0: np.array([3, 4, 5, 5, 5, 7, 6, 5, 4, 5, 6])
1: np.array([5, 5, 5, 5, 5, 7, 6, 4, 3, 5, 6])
2: np.array([4, 5, 6, 4, 6, 7, 5, 4, 3, 6, 6])
3: np.array([7, 6, 3, 3, 4, 4, 4, 4, 5, 3, 1])
4: np.array([4, 5, 6, 5, 6, 8, 6, 5, 3, 5, 6])
5: np.array([4, 4, 4, 5, 4, 1, 3, 4, 7, 4, 4])
6: np.array([9, 6, 2, 4, 1, 5, 5, 4, 4, 4, 1])
7: np.array([2, 4, 6, 5, 6, 0, 3, 6, 7, 4, 3])
8: np.array([2, 4, 4, 4, 5, 6, 5, 4, 4, 5, 6])
9: np.array([4, 2, 0, 2, 0, 4, 2, 5, 5, 6, 4])
10: np.array([3, 4, 5, 5, 5, 7, 5, 4, 3, 6, 7])
11: np.array([7, 6, 3, 3, 4, 4, 3, 3, 6, 3, 2])

np.array([6, 5, 3, 3, 3, 4, 5, 4, 4, 7, 5]) 1 8 2
np.array([2, 4, 6, 5, 6, 0, 2, 5, 6, 4, 3]) 7 5 8
np.array([0, 4, 7, 4, 8, 0, 1, 4, 7, 3, 4]) 7 5 8
np.array([6, 5, 4, 5, 3, 2, 2, 4, 7, 5, 5]) 5 11 3
np.array([5, 5, 6, 4, 6, 4, 5, 5, 4, 2, 2]) 3 11 1
np.array([1, 3, 4, 5, 4, 5, 3, 5, 5, 5, 6]) 8 0 10
np.array([4, 2, 0, 3, 0, 4, 2, 4, 5, 7, 6]) 9 5 8
np.array([6, 4, 2, 2, 2, 5, 3, 4, 4, 6, 4]) 9 11 3
np.array([2, 3, 3, 5, 2, 4, 3, 5, 5, 6, 7]) 8 10 0
np.array([4, 4, 3, 4, 4, 3, 3, 4, 6, 6, 6]) 5 8 10
np.array([4, 5, 4, 5, 4, 2, 2, 4, 7, 4, 5]) 5 7 11
np.array([8, 5, 1, 4, 0, 4, 6, 5, 4, 3, 0]) 6 3 11
np.array([1, 5, 8, 4, 9, 2, 2, 5, 6, 3, 4]) 7 5 8
np.array([2, 4, 4, 5, 4, 6, 3, 4, 5, 5, 6]) 8 10 0
np.array([4, 3, 2, 5, 2, 1, 1, 4, 8, 5, 5]) 5 9 7
np.array([3, 5, 6, 5, 6, 3, 4, 6, 4, 3, 2]) 7 5 3
